Here are some points, each followed by its number:
tensor([ 108, -127,   38,  -30, -108,  -13,    6,   26,    0,  -61,   33,  127]) 0
tensor([-80,  80,   3,  25,  72, -16,   4,   2,  14, -65, -76, -28]) 1
tensor([ 122, -127,   28,  -36, -106,  -18,   -4,   31,   -9,  -58,   29,  127]) 2
tensor([ 108, -127,   26,  -36, -113,   -4,    0,   52,    5,  -67,   35,  127]) 3
tensor([ 55,  18,   1, -41, -57,  12, -10, -13,   1, 127,  30, -80]) 4
tensor([ 44,  21,   8, -32, -55,  22,  -6,   1,   7, 127,  29, -74]) 5
tensor([ 48,  16,   9, -22, -64,   3,  -2,  -2,   0, 127,  33, -80]) 6
tensor([ 36,  22,  14, -31, -58,  -1,  -3,  17,  14, 127,  39, -75]) 7
tensor([-127,   20,  -61,   41,  127,    2,    1,  -13,   -8,  -72,   31,   10]) 8
tensor([-127,   23,  -32,   41,  127,    0,    2,   -1,   -3,  -62,   21,    9]) 9
tensor([127,  68,  23,   9, -48,  -3,  -3,   3,  -3, -58,  34, -65]) 10
New points follow, each followed by the numbers of its two nearest points above by angle, nearest first.
tensor([127,  72,  12,  13, -51,  -1,   6,  -6,   4, -64,  34, -64]) 10 4
tensor([126,  66,  24,  17, -48,   7,  -3,  -4,  -2, -61,  31, -61]) 10 4
tensor([-71,  76,   0,  15,  72,  -8,   8,   3,  12, -78, -78, -26]) 1 9
tensor([-71,  82,  -7,  42,  75,   1, -10,   7, -10, -63, -64, -36]) 1 9
tensor([-85,  77,  -3,  40,  65,  -2,   3,   2,  -3, -67, -73, -30]) 1 9
tensor([-72,  71, -12,  38,  76,   2,   4,  -2,  -7, -71, -76, -30]) 1 9
tensor([-75,  74, -14,  43,  64,  -7,  -4,  -7,  -8, -63, -66, -22]) 1 9
tensor([-67,  77,  -9,  28,  74,  -3,  -4,   1,  -3, -67, -86, -31]) 1 9
tensor([-62,  76, -18,  39,  80,  -6, -11,   8, -12, -70, -75, -34]) 1 9
tensor([-71,  75, -14,  37,  87,  -7,   2,   1,   5, -58, -82, -26]) 1 9
tensor([-57,  76, -16,  44,  73,   5,  -5,   4,  10, -65, -65, -25]) 1 9
tensor([-78,  69, -25,  36,  71,  -6, -10,   1, -11, -69, -78, -26]) 1 9
tensor([-77,  80, -17,  47,  82,  -9,  -4, -11,   2, -61, -80, -27]) 1 9
tensor([-73,  73, -18,  32,  64,  -4,   0,   9,  -1, -62, -72, -23]) 1 9
tensor([125,  74,  24,  -4, -51,   4,  -2,  -1,   3, -60,  25, -55]) 10 4
tensor([-77,  75,   3,  34,  64,  -4,  11,   4,   8, -67, -75, -27]) 1 9
